(in the rows, 100 means zero)
The rows below come in pairs that one turn or mirror swaps. Which row does each named row swap with?
The rows were stretched afterwards, more along some directions than others.
z110: 91 98 75 75 110 105 97 105 80 120 122 91 95 81 98 118 59 77 87 93 68 89 99
z374: 144 108 90 50 115 95 114 89 81 90 73 88 112 89 87 72 101 103 90 78 106 91 62
z707: 130 106 91 73 101 131 120 95 125 103 104 94 113 109 88 81 68 89 117 74 114 87 94
z499: 66 89 74 109 54 141 145 82 150 108 95 116 99 118 92 115 94 112 92 121 91 98 99
z957: 86 101 101 88 87 117 103 98 80 62 129 123 115 109 71 117 74 107 91 108 83 128 66
z386: 77 129 76 117 89 88 100 87 77 115 65 109 62 88 101 109 101 84 71 92 103 84 65
z282: 91 101 101 79 90 111 109 92 82 62 132 122 114 104 63 110 78 99 91 93 82 128 60
z50: 54 88 108 105 63 119 134 111 118 105 98 95 114 111 88 112 101 62 108 108 83 95 96
z537: 82 106 92 111 78 105 99 96 77 122 94 84 84 85 93 108 77 88 78 107 100 103 66
z250: 145 94 92 56 116 105 121 88 89 104 88 95 101 96 82 68 111 94 96 97 88 97 81
z46: 145 98 90 54 112 97 118 95 84 94 92 101 106 93 85 71 102 104 79 94 97 101 71
z560: 79 104 99 80 87 118 105 83 87 62 131 123 117 102 67 111 72 95 95 97 81 120 62
z410: 67 105 95 112 83 101 94 87 74 110 96 90 87 86 88 116 81 82 89 105 102 97 73
z573: 80 108 94 114 84 93 91 95 66 118 94 95 77 87 93 112 83 84 83 108 99 101 71
z82: 58 94 78 124 54 137 127 82 137 101 102 118 87 119 97 120 93 108 98 111 85 102 93
z252: 131 117 86 90 96 128 121 100 124 107 97 89 108 112 84 88 66 84 113 73 120 81 95
z949: 81 97 101 73 90 110 109 87 96 53 141 119 121 101 65 110 76 95 98 94 79 117 71
z775: 149 108 92 51 112 97 114 98 83 97 85 91 107 91 88 64 99 94 85 85 101 93 71
z644: 87 102 94 77 91 114 105 95 83 63 131 124 119 108 68 111 78 109 92 92 87 127 63
z697: 96 99 83 76 109 107 97 110 74 117 126 82 93 82 99 113 53 75 87 92 66 93 96
z471: 140 99 93 59 112 102 115 87 88 108 85 99 103 101 94 68 113 100 87 93 95 95 70
z701: 136 104 95 78 104 122 119 102 121 108 108 98 115 116 82 84 70 89 115 75 118 92 101
z453: 144 105 92 53 111 98 106 92 84 99 70 85 101 96 92 67 102 90 86 86 99 89 69
z659: 62 115 68 111 90 93 100 80 72 115 58 102 63 93 105 116 105 92 74 101 90 80 79
z63: 82 107 93 110 82 93 84 94 64 119 96 95 83 84 91 116 83 87 79 105 99 99 69
z381: 132 105 91 81 101 124 122 105 123 106 113 94 110 112 91 86 62 88 111 71 113 92 98
z10: 72 120 77 122 88 95 107 88 72 126 74 106 57 95 100 113 109 91 74 91 94 93 70
z950: 86 87 83 110 61 134 144 88 138 117 102 113 96 122 94 111 96 108 91 112 88 103 97
z906: 125 116 96 83 102 119 115 98 121 104 108 82 109 114 79 84 67 83 117 60 116 85 92
z755: 90 94 109 80 90 111 104 100 85 67 136 128 111 108 61 115 80 95 89 105 79 129 69
z184: 142 101 95 51 113 96 105 92 85 96 76 83 97 85 99 64 100 99 78 81 99 99 76
z656: 69 102 93 114 75 104 97 91 81 115 96 89 86 88 90 116 83 89 83 109 99 100 72
z575: 67 122 73 119 88 92 101 83 70 120 63 99 64 93 105 107 107 83 79 81 99 86 67
z889: 66 91 111 103 59 123 136 119 118 110 89 103 109 116 86 109 95 58 101 107 89 101 89
z860: 128 105 86 92 107 120 117 101 119 110 106 90 116 110 85 87 75 98 123 72 115 90 101
z567: 96 99 69 70 113 108 97 105 73 115 113 90 99 82 101 116 60 83 88 92 73 91 101
z135: 80 119 74 112 87 89 101 84 80 114 64 105 59 89 113 103 106 92 71 95 96 85 72
z287: 67 95 113 104 62 117 129 116 115 102 94 103 115 118 86 112 96 57 108 104 91 97 93
z240: 86 102 78 80 107 101 80 115 63 120 111 93 93 83 104 126 62 75 85 97 69 87 97
z201: 68 92 111 103 59 115 129 120 118 102 97 101 113 118 90 111 100 62 104 105 85 100 93
z543: 77 90 82 116 58 129 138 88 144 105 95 119 92 124 92 115 95 110 93 113 97 97 105
z903: 115 98 87 85 95 134 131 105 123 106 102 95 114 123 77 87 73 98 125 85 115 90 105
z693: 71 95 84 115 62 134 148 87 145 111 99 115 91 121 90 118 93 113 86 118 94 102 101
z398: 141 102 89 57 116 102 115 91 84 101 83 87 110 96 84 65 103 98 90 85 101 90 78
z239: 54 93 108 110 62 119 133 113 111 107 87 98 106 112 89 113 99 57 107 106 87 96 91
z283: 82 112 92 114 86 94 86 96 66 114 92 92 82 88 91 119 78 85 85 106 105 98 69
z778: 80 108 92 111 84 97 87 94 70 117 96 93 85 83 95 114 82 83 83 112 98 94 72
z617: 85 99 73 74 109 104 88 101 67 121 114 92 97 78 94 119 63 71 87 95 65 83 99
z481: 72 118 74 113 85 90 104 87 73 120 70 99 62 92 113 105 106 91 70 88 93 91 67
z231: 67 94 111 102 56 114 130 121 123 103 93 106 110 116 84 114 94 61 99 109 89 97 99
z346: 62 98 108 106 63 115 132 115 118 101 89 106 111 112 88 112 93 61 104 109 90 94 94
z183: 68 93 78 117 56 134 140 90 143 103 96 124 93 121 88 123 90 107 92 119 97 101 102
z212: 128 104 90 91 93 133 116 104 123 109 104 92 109 121 86 83 74 85 126 79 109 90 95
z186: 91 91 80 72 118 100 94 96 70 109 128 87 97 81 94 115 65 72 98 87 65 89 103

z471 swaps with -> z252
z537 swaps with -> z889
z453 swaps with -> z212
z250 swaps with -> z906
z282 swaps with -> z110

